In the data rows, zero lies at 4.5, halfway between 4 and 5.
Here are some numbered points:
array([4, 7, 5, 9, 4, 4, 4, 6, 4, 5, 3, 4, 4, 6, 3, 7, 4, 3, 6, 5, 5, 5, 5, 3, 7, 7, 2, 5, 3, 5, 4, 5]) 0
array([6, 3, 5, 5, 5, 4, 4, 4, 5, 4, 5, 4, 6, 7, 4, 5, 2, 5, 5, 3, 6, 2, 3, 4, 3, 4, 4, 6, 7, 5, 6, 4]) 1
array([7, 4, 4, 1, 6, 4, 3, 4, 6, 5, 0, 7, 6, 5, 5, 3, 4, 8, 6, 5, 6, 3, 2, 5, 3, 1, 2, 2, 7, 5, 7, 5]) 2
array([7, 7, 3, 2, 6, 5, 1, 9, 2, 2, 3, 6, 6, 7, 5, 6, 6, 9, 5, 5, 6, 2, 0, 7, 6, 2, 8, 4, 8, 9, 5, 5]) 3
array([3, 5, 3, 8, 1, 4, 5, 5, 5, 3, 5, 7, 4, 5, 3, 6, 4, 4, 5, 6, 2, 2, 6, 3, 6, 8, 4, 4, 4, 4, 4, 6]) 4
array([1, 8, 6, 7, 4, 6, 4, 3, 6, 4, 6, 2, 4, 0, 3, 4, 9, 4, 4, 7, 1, 4, 6, 2, 4, 6, 7, 5, 1, 2, 2, 6]) 5
array([5, 4, 3, 4, 7, 5, 7, 4, 5, 5, 3, 4, 5, 5, 3, 4, 4, 4, 5, 4, 6, 5, 6, 4, 3, 4, 2, 4, 4, 4, 7, 5]) 6
array([6, 5, 4, 5, 6, 4, 5, 6, 3, 4, 3, 5, 6, 5, 4, 5, 5, 4, 4, 4, 6, 3, 4, 3, 5, 5, 3, 4, 4, 5, 7, 3]) 7
array([3, 3, 4, 4, 3, 4, 3, 5, 4, 3, 5, 9, 4, 1, 3, 5, 7, 6, 7, 5, 1, 3, 4, 6, 6, 6, 5, 4, 2, 6, 5, 7]) 8
array([6, 2, 4, 4, 7, 4, 5, 4, 5, 4, 4, 3, 6, 5, 3, 5, 3, 4, 5, 3, 7, 4, 4, 6, 3, 3, 5, 5, 5, 5, 4, 4]) 9
array([4, 1, 8, 3, 5, 7, 3, 1, 8, 5, 8, 3, 5, 5, 5, 3, 2, 3, 3, 2, 3, 5, 5, 6, 2, 3, 7, 6, 7, 2, 4, 6]) 10
New points follow, each followed by the numbers of its two nearest points above, looking only along the 6 directions in which the numbered points spread most, nearest first.
array([5, 5, 5, 7, 5, 4, 5, 4, 2, 3, 4, 5, 5, 5, 3, 5, 6, 5, 5, 5, 6, 2, 6, 2, 6, 7, 3, 4, 4, 5, 4, 3]) 0 7
array([4, 5, 2, 3, 3, 8, 7, 6, 5, 1, 4, 3, 4, 6, 3, 7, 4, 8, 6, 4, 3, 3, 5, 7, 4, 5, 6, 0, 5, 3, 6, 7]) 7 1
array([3, 4, 5, 6, 6, 7, 5, 5, 2, 3, 7, 6, 3, 5, 0, 6, 2, 4, 7, 2, 4, 3, 6, 3, 6, 7, 6, 3, 2, 4, 4, 5]) 4 0
array([4, 6, 3, 2, 4, 4, 3, 4, 6, 5, 6, 5, 5, 8, 5, 3, 3, 7, 3, 4, 4, 4, 2, 6, 5, 4, 6, 7, 8, 6, 4, 4]) 1 9
array([8, 7, 7, 1, 5, 0, 0, 3, 4, 6, 0, 4, 6, 8, 3, 3, 4, 6, 6, 5, 7, 6, 4, 7, 6, 2, 5, 6, 7, 6, 3, 0]) 1 7
array([7, 6, 2, 7, 5, 7, 7, 4, 2, 4, 5, 2, 3, 6, 8, 4, 9, 3, 2, 5, 7, 3, 8, 2, 3, 7, 4, 6, 3, 6, 3, 4]) 0 7
array([7, 4, 5, 5, 3, 4, 6, 3, 4, 5, 4, 4, 2, 2, 9, 3, 8, 3, 1, 6, 3, 3, 6, 2, 3, 6, 4, 6, 4, 2, 4, 3]) 6 7
array([3, 5, 4, 7, 6, 2, 5, 5, 6, 4, 5, 6, 6, 2, 1, 4, 5, 1, 4, 6, 4, 4, 3, 4, 3, 7, 2, 4, 0, 5, 7, 3]) 6 7
array([8, 1, 8, 5, 4, 8, 4, 1, 6, 4, 7, 1, 3, 3, 7, 4, 4, 2, 3, 1, 5, 3, 8, 3, 1, 3, 6, 4, 7, 1, 3, 6]) 10 9
array([7, 3, 6, 5, 7, 9, 7, 3, 4, 3, 6, 2, 2, 2, 6, 4, 6, 3, 2, 3, 4, 4, 6, 3, 3, 6, 8, 3, 4, 3, 3, 7]) 9 10
array([4, 7, 4, 4, 4, 5, 3, 8, 3, 4, 4, 2, 4, 7, 4, 8, 2, 4, 5, 4, 6, 6, 3, 8, 5, 4, 6, 4, 6, 7, 3, 4]) 1 7
array([6, 4, 6, 4, 9, 5, 7, 3, 2, 7, 3, 2, 7, 5, 3, 5, 6, 1, 3, 5, 8, 7, 8, 5, 3, 4, 5, 4, 1, 5, 2, 4]) 6 9
array([2, 3, 2, 3, 4, 5, 6, 4, 8, 4, 6, 7, 5, 5, 5, 2, 3, 5, 4, 5, 1, 5, 3, 6, 6, 5, 3, 7, 5, 3, 7, 8]) 8 1
array([5, 4, 4, 6, 5, 7, 5, 5, 3, 3, 6, 3, 1, 4, 3, 6, 2, 5, 6, 4, 4, 4, 3, 5, 6, 6, 7, 3, 5, 3, 3, 7]) 1 7
array([4, 7, 5, 5, 2, 2, 1, 7, 2, 4, 3, 6, 6, 5, 4, 7, 4, 5, 5, 3, 6, 5, 2, 5, 5, 4, 5, 8, 5, 7, 5, 2]) 7 1
array([4, 4, 4, 5, 4, 5, 6, 6, 4, 4, 5, 6, 5, 6, 7, 4, 6, 5, 3, 6, 3, 3, 4, 3, 5, 6, 3, 7, 4, 4, 6, 5]) 7 4
array([4, 3, 3, 3, 3, 3, 6, 3, 7, 6, 3, 5, 5, 3, 6, 3, 3, 4, 4, 5, 4, 6, 5, 5, 2, 3, 1, 4, 5, 3, 8, 4]) 6 9
array([6, 1, 6, 4, 3, 7, 2, 4, 5, 2, 6, 1, 1, 5, 4, 8, 0, 4, 5, 1, 5, 5, 3, 8, 5, 3, 5, 4, 9, 3, 3, 7]) 1 10
array([6, 4, 8, 5, 0, 4, 0, 6, 2, 7, 2, 4, 1, 5, 7, 9, 2, 2, 6, 1, 6, 9, 3, 8, 5, 4, 6, 9, 6, 5, 0, 2]) 1 9
array([3, 4, 4, 4, 3, 3, 2, 8, 3, 4, 4, 5, 3, 5, 4, 7, 0, 3, 5, 4, 4, 7, 0, 9, 8, 5, 4, 9, 5, 7, 4, 3]) 1 7
array([2, 5, 8, 6, 5, 5, 5, 3, 6, 8, 6, 5, 4, 5, 5, 3, 3, 3, 3, 5, 3, 7, 6, 3, 7, 6, 6, 5, 4, 2, 2, 6]) 4 5
array([2, 6, 1, 5, 3, 5, 5, 6, 5, 3, 7, 4, 3, 3, 2, 6, 6, 3, 5, 5, 3, 5, 5, 7, 5, 8, 7, 1, 3, 7, 2, 6]) 8 4
